Each row is where one point has got to under a steady rotation. How many ticks took it there?
The counts run from 0 to 1329.
[135 133  86 193 160 166 115  82 137  79 118 116 100 115 154 128 179 116
 107  93 145 124 135 117 143  92 171  96 150 118 138 133 128 150]
755
[ 76 127  95 166 138  87  90 118 166 135 135  88  94 118 145 130 121 112
 135 137 136 125 148 128 108 101 162 122 163  75 117 109 111 176]
73
[147 115 172 177 140 164 120  79  93 116 120 163 169 141 152 157 142 129
 162  98 154 148 170 117 130 123 150 118 108 138 154 131 143 160]
732
[119 174 120 146 124 177 131  87 141 105 151 146 126  95 157 152 139 144
 114 126 153 134 112 100 163  87 145 163 148 147 134 173 193 130]
1021
[ 76  94 125 117 131 145 144  90 136 144 184 115 131 126 125 121 144 124
 102 139 104 160 118 138  92  98  74 167  97  99  88 142 123 160]
88
[100 141 131 160  80 152 144  96 120  73 158 128 144 104 125 144 123  81
 108  89 117 116 106  99 114  65 135 167 140 123 115  89 103 133]
1119
[ 74 110 168 139 128 117 132  80 102 138 173 107 142 115 156 129 154 106
 112 139 171 105 147 139 150 146 139 168  92 153 126  93 174 143]
909
[ 89 113  95 135 151 170 138  78 136 110 135 105 164 124 119 140 150 137
 141 111 140 174 174 132  67 138 118 114 135 133  73 166 130 152]
536
[114  91 138 169 113 156 149 118 117 118 146  90 155 159 136 149 136  89
 174  91 147 163 101 140 134 141 167 115 114 118 134 156 126 191]
930
[ 76 133 108 123 130 144  63 120 106 117 179 139 116 140 106 162 152  77
 150 115 146 110 116 120 105  86 127 191 133 119 109 119 132 134]
1317
[112 135 187 170 141 116  83 114 118  74 123 123 101 174 108 133 139 103
 117 100 138 130 148 105 113 122 129 151  98  86 135 143 138 168]
1323
[ 81 106 100 139 123 166  94 100 128 119 168 105 107 142 105 168 146  73
 153 139 132 140  81 108 113  99 138 127 146 105 108 144 101 155]
418
[165 153 151 138 100 140 136 101  94 127 154 140 149  95 161 142 112 140
 178  99 124 116 129  89 132 111 146 157 167 114 162 144 185 168]
37
[159 143 129 111 140 159 141  71 116 119 172 126 120  90 165  87 165 146
 104 115  93  97 105 105 145  93 149 138 122 119 128 114 172 153]
572
[161 115 136 177 146 105 136 102 107 136 143 142 121 128 145 137  97 150
 150 153 114 105 158 104 109 110 170  89 168 117 138 150 120 196]
466
[143 138 161 183  98 128 124  95  57 133 165 160 144 135 134 134 103 112
 154 116 111  94 115 121 127 116 147 157 158 104 139  90 124 154]
301
[ 91 140 109 190 133 146 112  85 118 132 126 144 148 167 127 109 164 128
 109 152 167 165 119 164 165 104 182 134 100 125 128 135 122 127]
1292
[ 95  96 126 182  96 131 135  69  87 172 127  88 144 130 132 138 120 141
  89 153 172 147 158 145 160 155 148 139 132 107 120 112 114 141]
479
[124 112  98 165 125 101 153 118 120 150 138  94 149 136 126 124 108 127
 170 111 128 130 129 136 133 121 204  98 158 108 114 121  95 190]
665
[102 100  87 154 182  90 123  75 135 124 174 116 121 136 120  83 169 130
 103 125 151  93 152 137 122 137 154 109 142 124 112  99 135 162]
1171
[ 88 135  95 101 142  85 100 105 144 160 160  84  89 118 125 131 116 138
 153 150 119 123 140 101 100 117 128 147 141  74 102 140 128 173]
969
[ 78 157 100 154 123 123 137  96  88 140 159  80  88 119 129 121 110 111
 152 177 102 121  72 135 132 124 169 131 118  89 134 129  97 127]
497
[128 123  75 149  93 129 167  90  78 119 131 102 161 140  93 106  90 133
 149 168 136 145 111 128 117 117 175 116 150 100 155 144 104 158]
48
[135 155 151 125 107 148 118  94 110 109  88  85 127 115  77 112 138 173
  86 135 120 144 167 103 125 113 157 154 145  81  95 155 128 137]
959
[ 76 148 119 129  97 113 143  97  82 140 180 102 126  99 113 138 120 121
 129 176 145 110  89 138 170 105 133 182 127 128 136 138 160 119]
1110
[111 133 132 166 122 158 180  90 150 109 152 128 139  98 178 183 108 140
 149 108 127 131 150 105 123 110 125 126 133 161 115 172 151 171]
120
[ 99 123 161 129  98  88 153  88 100 162 139 101 142 149 159 109  78 142
 118 142 122 115 152 108 121 163 135 176  91 101 132 135 140 168]
992
[151 173 136 155 102 116 150  98 101 122 146 141 148  97 158 136  94 157
 164  86 125 124 148  95 129 112 137 163 163 108 161 140 172 161]
38
[148 159  91 173 122 159 127  87 134 114  96 116  97 139 162 111 110 148
  97 141 112 140 108  84 122 110 168 133 150  82 127 166 109 159]
673
[ 99  97  89 142 171 115 108  82 117 123 174 120 128 128 138  94 173 120
  93 136 159  93 148 138 130 135 164 126 139 142 107  87 139 156]
1172
[106 160 122 107 130 154 156  65 122 107 122  60  92 107 101 126 152 156
 116 149 112 139 108  90 160 103 142 130  94  99 130 165 134 134]
145
[123  90 126 165 134 117 108  87  75 101 133 109 134 164 139  94 142  86
 133 129 169 122 142 129 117 150 151 132 107 103 187 109 145 175]
643
[114 111 163 214 119 116 110 109  74 108 127 138 121 127 104 148 107 137
  93 148 114 106 179 131 107 118 141 147 161 111  95 134 106 146]
895
[ 86 142 112 152 159 102  83 105 135 162 165 149 143 117 155 115 152 147
 146 144 151 146 161 172  98 114 143 143 175 114  94 126 160 143]
885
[ 82 144 126 115 124 116 100 113 169 138 171 175 154 142 139 135 132 118
 136 153 155 131 117 105 136  60 164 169 128 140 109 117 146 160]
604
[112 137 125 187 134 113 118 136 113  72  96  87  92 119 150 111 123 110
 113 120  98 130 149 146 100  85 168 126 112  72 154 133 112 169]
161
[131 132 123 134 117 180 178  72 112 110 153 145 178 122 125 156 130 165
 123  86 126 136 158 102 122 106 109 149 118 150 102 166 138 153]
735
[ 97 116 106 145 135  68 137 104  99 116 136  77 115 137 138 108 108 122
 135 118 136  85 183 117 108 154 164 129  89 104 140  98 110 171]
1257
[ 86 138  70 127 109 131 179 111 119  99 134 107 154  96 112 126 119 145
 131 181 136 148 125 145 131  65 165 125 118 142 152 163 143 140]
944
[114 154 162 121 103 113 128  95 133 102  96  92 108 104 109 148  99 156
 109 171 133 137 169  77 120  92 127 149 133  91 140 161 149 159]
344
[101 127 102 165 149 115 135 109 108 141 158  98 129 124 164  89 165 106
 152 137 117 130 104 180 146 115 201 115  97 118 138 102 131 156]
579
